One turn moves every row onto another: examples first, then more rows asked
J235: [ -8   4  10  24  17  17 -16   5 -15 -33   6   7  12  14  19   6   2  12
  -2   5   2   3  19 -14  11   2 -17  21 -15  12 -22   7  11  37  -7 -18
  16  -1  25  -7   1 -19 -28  11  28 -31   6  -6  15  18  17  38  -8]
J518: [-14   7  -3 -33  19  -5  14 -15  29 -30  -3 -32  38  -5  -6  19  -8  19
 -14  10   1  18   4   9  21   9 -23  11 -28   4   5  16   8  -2 -36 -35
   9   7  43   7  33   7 -12  13   5   1 -22  -8 -33   6  23   1 -26]
J5: [  4 -10   4 -10 -40 -14  22 -33  -3 -17 -13 -19  -5  25   4   7   8  30
 -12   9 -13  10  -2   6  31   0   0   9  17   2   6   2  41   3 -12   6
 -10   6   8 -39  10   3  40   7 -41 -23  -7   7  19 -11  -1   8 -30]
J584: [  4 -21  27  -2   9  -5  -9   4   0  21  24   3 -14   9 -48  27  14  -1
  12  -9 -16  24  28  -3 -10  10   9  10   9   5  14  23 -17  -3 -13  13
   3  16  28   4  -4  18 -45   0 -19   6  14 -11 -11   8 -13  45  -9]
J778: [ 15 -23 -12  22 -22   5  33 -24   9 -11  17 -50  18  20  -3  20   5  10
  -2  -7 -25  12   1 -13  41 -30  -5  17 -15   3  32  -6   6  -5  28  -3
 -19  -2 -14  12 -10  28  10   7 -38 -27  23  -5  19  13   7 -27 -21]
J448: [  7  -5 -17 -23  17 -10   1 -11  14 -40   9 -33  31  16 -14  34   0  -4
 -10   6   0  17   7  -2  27  12 -20  14 -24  13  20  -9 -16   5 -40 -37
  10 -17  23  17  32  19  -7  18  26 -25 -10 -25 -18  11   0   2  -9]
J831: [ 13 -23  14 -36  16  -3  25 -19  13  21   5 -28   6  26 -25 -18   5  -7
 -45  12   6  36  -6  44  14   8 -10  -6  -9 -22  20   5  13  15   8   3
 -18 -25  -8  33   5   8 -20  -4  -9 -10  -1  -2   1  51   3  19 -13]
J632: [ 30   9  13  -4  -7 -15   4 -32  -2  49  26 -27  26  20 -46  18 -15  47
  19  -1   0  28   5  12   8   5  -2  -3  -4 -22   5  11   9   3  20  17
 -13  31   7  32  -4  -4   4  -7  10   4   5  -5 -10  23  -1  23 -21]
J153: [ -8  -4  -2  22   5  23  11  -4  14 -32  36   0   8 -11   2   6   2  25
  15   3  19  11  27 -13  24   8  11  16 -22  -4 -21  23  27  25  -7 -28
  11  -6  29   6  19  -9 -18  16   9 -35  19   2   5  35  22   0  -2]
J582: [ -3  -9  12  -3  12  -7  13  -9   1   5 -21  -2   3  27 -18  19  -7 -15
  -3   9 -20  27 -26   9  -1  12 -16  13  28 -27  20  -9   4 -10 -22  -3
   6  -5 -18   8  33  15 -18 -38 -17 -16  16  -3   8  38   2  63 -33]
J142: [ -8 -23  11  -1   4 -18  12  14 -15  23   5   7 -15  30   7  16  -9  -8
  -4   3 -34  16 -23  15  34  15 -15   0  13 -17  11  13  -3  -8 -19  -2
  -2 -26   8  18  28  20 -11 -20 -39 -12  28  -6  10  26  -6  56 -35]
J170: [ 16   1 -19  -7 -30   7   7 -15 -13 -14  -7 -14  15  23  -5  26  16   4
   7  -6   0  18  15   0  20   6  10   6   4   0   6 -22  42 -11  -8   7
  10  16  16 -17  15   8  50   2 -23 -25   1   0  42 -20 -19  17 -22]
J39: [ -6   8   6 -20  34 -15  15  -6  -8 -39  14 -43  34  20  -1  19  -7  25
 -13  -1 -10  17   0 -21  18 -17 -24  13 -32   3  -2   7 -16  35 -17 -31
  12 -14  15  36  10  12 -24  19  30  -3 -19 -22  -5   6  10   2 -25]
J970: [-29 -16  16  13  -7   5  -9 -27  24 -27  19  14   6   9   1  13  -4  20
  -1   4   9  -4  30   5  34  -4 -14  16  -9  16  -5  24  16  31 -25 -21
  19   2  14   2  21   2 -30  21   9 -50  24 -10 -17  36  20  11   3]
J64: [-21 -13  -4   4 -11   7  17 -30  19   9   0 -27  39  15  -9  28  13   6
  -3 -14 -29   0  10  16  37 -39 -16  26 -21  10  34  -4  22  -6  23  12
  -4  31  -6  15 -11  27  14   9 -40 -17  21 -16  10  -6   8 -12 -31]
J202: [ 22   3  17  -3 -12   4  16 -12   0  37   7 -20  16   8 -45   3 -22  40
  16 -13   9  18   3   8  13 -13   8   8  -6 -29   8  11  17  32  -1  12
   8   2 -15  50  -6   5  -7 -21  -6   7  12  20 -31  24   1  20  -6]
J210: [ -7 -14  -2  10   1  -4   7  -2 -22  12   8   5  -1   6 -62  12  25  -1
  12 -12  -4  15  18   6  -5   3  10 -11   4 -26  23  20  20  20 -14  19
  12  18   2 -16  12   5 -43   4 -24  19   5 -12 -10  29 -13  44  -9]
J769: [ 16 -14  24 -23  17  -8  30 -14 -12   5  15 -18  15  30 -13   8   2  15
 -29   8  -3  44 -24  54  41  13  -1 -27   1 -23  -2  10  25   1   3   5
 -13 -15  19  35  16   3 -17  -9   8   5  16  -9   2  39  23  13  -1]
J966: [ 16  -5   2 -20 -14 -10   9 -13 -24 -24 -13 -35  12  47  17  11  16   4
 -20   8 -21   9   0  -5  33 -10 -11   3   2  10  -9 -19  16   8   6  -2
   2   4   2 -11  -8  -1  28  12 -13  -2 -15   3  42 -10 -36  31 -26]
J539: [  0  -5  -8  38 -13   1  10 -15 -20  -7   6 -34  29  13   3   7  16  23
  -8 -20 -40  13   9 -18  20 -34  -9  10 -17   5   4   0   7  10  43   6
  -9  22 -11  19 -17  21  -9  23 -27  -4   8  -1  44   0   8   1 -18]

J582 moves to J831
J539 moves to J235
Where do these go?
J518 moves to J64
J153 moves to J170
J142 moves to J769

One turn moves every row onto another: examples first, then more rows asked
J237: [ 12  -3 -26   7   2 -16  16   3  20 -11 -23   7  -1   5  -4  20  21 -27
 -10  33  -4   2  34   0  26  -3   9  -7 -18 -35 -14  14 -27   4   1  25
 -32  11 -25  -5  16  27  -9   6   7  -3  -9  -4  -2  -2  17]
J348: [ 13 -12   4   6   2 -16   9  -2   5  16  -2  12   5   5  -4  -5  -9  16
  26  15  10   2  11 -31  -3  29 -21   8 -15  23  28  34  -3  14 -26  -1
  11  16 -17 -29   7  -9 -11  34  -5  26 -19  11  -4  26 -20]
J505: [ 17  18  -9  16 -22  -8   1   3  -6  -8  30 -43   6  -3 -23  -8  14   0
 -14   2   9   2   0 -14 -21  16   9  -5  15  -4 -23 -17   2  19  -3  -3
  16  35  11   8  10 -21 -23  -1 -17  45  -2  -8  13 -32  -4]
J546: [ -2  14   6  -3  22  -5   1   1   8  17 -23  22   4  10   8  -8 -24  -4
  -2   3  11  20 -37  -5  11   0  -2 -10  16 -21   2  -2   9  -7  16  11
   1 -13  28  -2 -32  32   1 -37 -14   0  11   3  16  26 -12]
J695: [  5 -21  -4  16   1  -3  14  -9 -27   1 -19  23  15  14 -21 -15   5  21
 -25   2  11  15 -34 -26 -21   9 -13   2   3 -42  -4  13 -13 -25 -20 -23
  20 -19   1 -16   2  -6  -6  11 -22  10  -2  10  12  13  -4]
J339: [  2  16 -35   2  15 -23 -14   9  18  28  24  29   3  -9  -3 -13  16  10
   5  -4 -24  14   4  -3   1  39 -16  -3 -24  17   9   1  -4  27 -22 -23
 -13  14 -27 -30 -24  -4   7  17 -12  24  -4  -7  17  14 -12]
J578: [ 12  -6 -18  23 -12 -15  18   0 -17  -2 -19  15  13  15   1 -16 -14  32
  -5   5 -26  13  -9  -9  -9  27  -1  -1  10 -33 -11  -3   5   3   8   0
  24 -18  21 -18  -6  16  15 -35 -33  -1  14   6  21   7  -4]
J367: [  4  16   6   9 -15 -14  10 -28 -23 -22  11   2  -8  12 -13 -14  25 -23
 -19   0 -11   2  -4  12  -1 -24  16 -35   0   2  32 -13  23 -11  20  10
 -26   5 -23  -1 -17  -4  -7 -14   0 -21  23  -3   6 -33 -11]
J793: [-10 -24  15  -9   6  -1 -14  10 -12   8  -9  35  29  -4  -2  -5 -13   7
   0  -6  16   6 -45 -10  -3 -16  -8 -19  15 -24  17  -7   6 -10 -11 -11
  47  -6  11  -8 -10   4 -19  -5   2  -2 -12  13  11  25 -15]
J842: [-19   0 -15  -5  17 -20   3  11   3  28   3  -6   3 -19  26   6 -26  -4
  22   9 -18  17  21 -31  -7  36  -4   9  -9  19  23  18  26  13 -26   0
  -5  25 -12 -43   9   3   3  12 -16  22 -11  11   5  14 -25]
J807: [ 26 -13  -9   5 -35 -18   8 -16 -17 -14  11   0 -21   8  38   6  10  -5
 -21  10  11  -9 -18  -2  -6 -17  26 -22  17   8  29   8  11 -17   5  22
 -26   1 -34  15  12   6 -18   6   3 -17 -16  11   1 -24  11]
J283: [  6   0   1  12   9  -4  31   1  17 -12 -26  -2   3  10 -19  28  16 -29
   0  13   1  19  41   5  13 -14  -9  11 -22  -7   3  23 -30   1  19  25
  -9  28 -14 -11  11  12 -11  18  21 -18  -1 -14  10   1   5]
J852: [ 25 -10   1  27   5 -12   8  -3  46  23  -2  -9  -2  -6   0  13  15   6
  -1   5   9  13   7 -11   3  13 -24   1 -24  19  20  16  11  20 -30 -17
   8   8 -23 -16  -7   9  -9  23   3  17 -27  -4  14  46  -7]
J902: [ -4  22 -11  -4  -6   9  12   1   3 -10  27 -30  -8 -16  -6  -9   7  13
  -6   1  14  13  13  13 -21  17  11  24  11  15 -18 -12  17   3  25 -19
  15  51  18   9  10  -6  15 -31 -11  31  -2  -3   4 -16   5]
J907: [  2  11  -5 -12   1  -3  -1  17   2 -12   3  27   1 -14  -2  21   5 -22
  -3   6 -52  -3  37  19  39  -8  -9 -16  -8  -4  12  -6 -28   6  25  26
   5  15 -17 -18  -2   2  10   0  25  -6   8   7  -5  -1  -1]
J409: [ -3 -16 -17   0 -11 -26  23 -12 -30  -4  -1  -4 -10   4  -9 -31  25  -4
  -1   2 -12  -3 -11  16 -18 -33  37 -14   5  -3  22 -24  12   4  12  11
 -17  25 -41  -4   3   5   2 -24 -18 -10   5  -4   8 -33  16]
J748: [ -5 -21 -18  -4  -1   0  13   7 -18   0  -3   1  16  -9  -3  26 -10 -36
  -1   8 -55   0  36  -2  21 -15   4 -16 -13 -22  12  -2 -21  14  -8  24
   6  25 -30 -13  12   1   4  -6  13   2 -14  10 -14 -23   5]
J430: [  7  11   1   8 -17   9 -11  12  32  16  20 -27 -14 -13 -12   2   8  -4
   6  17  23  18 -31  -3   7  17  33   2  22  25  -7  -9  21  -1  19  -4
  25  44   8  17  14 -17  16 -16   4  23 -16  -7   2   1  -4]
J73: [-18  -9  -5  17  -6 -14 -21   9 -18  16  -7  30   4 -29  14  -1  18  25
 -17  11 -27   7 -38 -13  -7  21   0 -13  15 -33 -13  -8  -2 -11  -8 -15
  27 -11  -8 -25 -13  11 -13  11 -35   1  -3  20  27   9  -4]
J929: [-11  -6   7  -5  18   9   4  -2   3  -2 -20  21   1   6  -7  46   9 -23
   7   7  -1  11  23  -7  -1 -14  -7   4  -4  -6  24  14 -17  -3  10  24
  -4  37 -18 -15  29  -9  10  42  20 -22   1 -25  -9  13   1]
J130: [ -5  14 -11   8   4   6 -29   0  12  15  32 -12   4 -19 -32  -4  37   3
  -1  27  28  -1 -20   1  -6   8  35 -14  27   2 -16 -22   8  11  -3  -9
   1  36   0  15  14 -20 -15   1  -7  43  -9   8  -5  -2  -5]
J256: [ -1  -3  10  -5  -8  -8   5 -14 -40 -31   8  17 -18   2   8  14  20  -7
   1 -15  27  19  12   6  -3 -26  20 -16  -7  15  35 -11  31  -6  29  11
  14  21 -15  -3  25  10   0   2  -8 -28   8   5  31 -14 -11]
J332: [  4  22  -1 -12   1  13 -23 -15   1  -2  27  -1   1  -1 -20  12   4   1
  -4   8  38   3  -2   4  -9   0  10 -12  20  11   5 -14  30   8   9 -17
  12  48  22  34  -8 -15  13 -19   0  32  -3 -10 -16   1  -2]
J548: [ -5  -8  -5  -8   5 -15  -8 -12 -36 -16  -5  25 -26  -6  11   4  34  13
  -2  -4   8 -14 -11  13 -13 -33  37 -21  12  10  23 -24  24   1  17  22
 -13  27 -33  -1  37   8  11   7 -27 -12   5   7   7  -1   8]
J744: [ 16  39  16   8 -24   4 -11  -6  15 -10  10 -27 -16  -6   1   5   1   0
 -11   9  12 -13  -5 -18  -7  23   1  -9  30  17 -19   0  18  -5  14  12
   5  34  30  17   1 -16  -2 -14  -6  29   2  -4 -19 -14 -15]
J21: [ 17  -3 -35 -24  -4 -21 -14   9   9   0  -5  35  -1  14   3  24  16 -24
  -5  22   2   8  14 -19  25  -4   9 -14 -20 -45  -3  -9 -20  15  -4  15
 -17  14 -28  -1  15  16  18  20  10  -5  -4 -28   8  -9  19]
J786: [ 33 -15 -13  -1 -28 -18  10 -11 -16   1  15   3 -20  15   8   2  23 -10
 -18 -25  20   8 -31 -12 -11 -34  28 -15  -1   9  22 -22  -3  -5   7  28
  -6   1 -23   8  30  -8  15  10  -2 -13  -5 -13  32 -22   0]
J747: [ 21   4  -5   4 -11  16 -21   3 -14  -5  37 -14   0   8 -20   9  -7  -4
  -5   1  29  20 -22 -15   8  16  26 -13  14   6   1   0  19  13  -4 -22
  32  45  -7  27  21 -17 -10   6 -12  42 -23   5   6 -11  11]
J11: [ 10   6   4  14 -12  -5   3 -13   4  -7  15   8 -22   2 -10  -9  48 -12
 -18  -6   1   8 -23   8   4 -23  28 -22   1  19  19 -27   9 -20  29  23
 -18  -8 -15 -10  28 -14  11   3   6 -24  26  -4  19 -10 -27]
J810: [  4  -4 -19  -3  19  -8   5  15  18   5  -5  -3   8 -12   1  -5 -28  -1
   8  -9 -30   3  30  -6   4  18  -7 -11 -17  17  23  -3  47  20 -30 -16
  13  20 -15 -32  10   9  20 -18  -7  24 -19   5  -8  41 -14]
J876: [ 22   9 -32  -5   3 -20   5  -1  32  11  14  20  14  24   1 -21  -1   9
   3   5  -4   1  15 -21  -7  42 -22  -6 -30   2   2   0  10  28 -28  -9
 -23  -8  -3 -26   7   3  11  -4  -3  22   2 -18  -1  12 -29]
J826: [  9   4 -18 -32  -2 -15 -10  28  16   1   6  43  -3  -2  -8  13  19 -14
   9   7 -16  12  18   3  31  -9   5  -3 -18 -15   6 -20 -31  13  25  20
   9  19 -18 -17   9   3  29  14  28 -11  12 -25  14  -4   5]
J689: [-22  -5 -11  25   5  -6  14 -12 -16  21 -17   8   7 -11  23  11 -12  11
 -19   7  -8  14 -15 -15 -26  18  -7   5  25 -20  -9  16 -10 -29  -1  10
  -8 -18  29 -15 -13   4   1  -7 -29  -1   5  26  15   5 -22]
J296: [ -2  -6   0  14  22   2  -5   8  22  15 -11  17   7  -3 -10  -5  13   9
 -27   7   4  32 -58   6  -2  -2   6  -3  15 -29   6  -9   8 -14  -3 -24
  14  -8  -6 -15  -8  17  -8   6  -9  -4   1  -5  26  44  11]
J334: [  8   8  -6  -3  15 -17   5  -2  53  33  -1  -2   5  -3  19  -4   3 -17
   4   8  21   6   7 -26   6  13 -21  -2 -35  12   0   7  11  16 -31   5
 -25   2  -1 -21  -5  25  -6 -13   1  23 -19  -1   7  21 -33]
J622: [ -1 -19   1  11 -30 -10  27  -6 -11 -28  15  -6 -16  -6  17  -9  23  -4
  -3  20   8  13   6  19   3 -14  34  -1   2  18  27   7  17 -24  33   5
   3   5 -26  -5  25  12 -19 -12  11 -33  -4  17  17 -21  -4]
J906: [ -1   2  -9 -16  25 -12  -8  10  14  21   0  34   2 -14 -19 -23  -2  -7
  16 -16 -12  -4   6  -2  20   8 -21 -16 -31  25  14   3   7  14 -27 -11
   9  22 -21 -21 -27   3  10 -10  -5  35 -24  18  -6  24 -21]
J79: [  1  27  -4  -1  -2  13 -12   2 -13 -16  28 -11 -14 -15   2  -4   3   9
 -15  14   9  -5  -7   0  -2  33  22  -1  22  15 -24   8   7  -4   8  -9
  -1  37   0  10  29  -3 -14  -1 -24  50 -10  28 -11 -16   3]
J440: [-18 -29 -14 -10   7   7   5   8  -5  13 -15  11  12  -4  -4  34   5 -24
   8  18 -32   2  15 -14   1 -14  18  -2  -2 -21  15  -3 -18   5  -8  25
  -1  35 -37 -21  49 -11  17  25  10  -6 -14  -9 -21  -3   1]
J543: [ -5 -19  -9  21   9   3  16   7  15  13 -12   0  27  -5   8   6 -25  15
  -9  -1 -11  20 -19  16 -17  -4   3   0  34 -12  19  -9  16  -9   7  -5
  27 -15  26 -10  -3   3   2 -30   3 -17   2   2  17  41 -11]

J367 moves to J256
J695 moves to J578
Where do these go?
J747 moves to J505
J929 moves to J21
J339 moves to J842

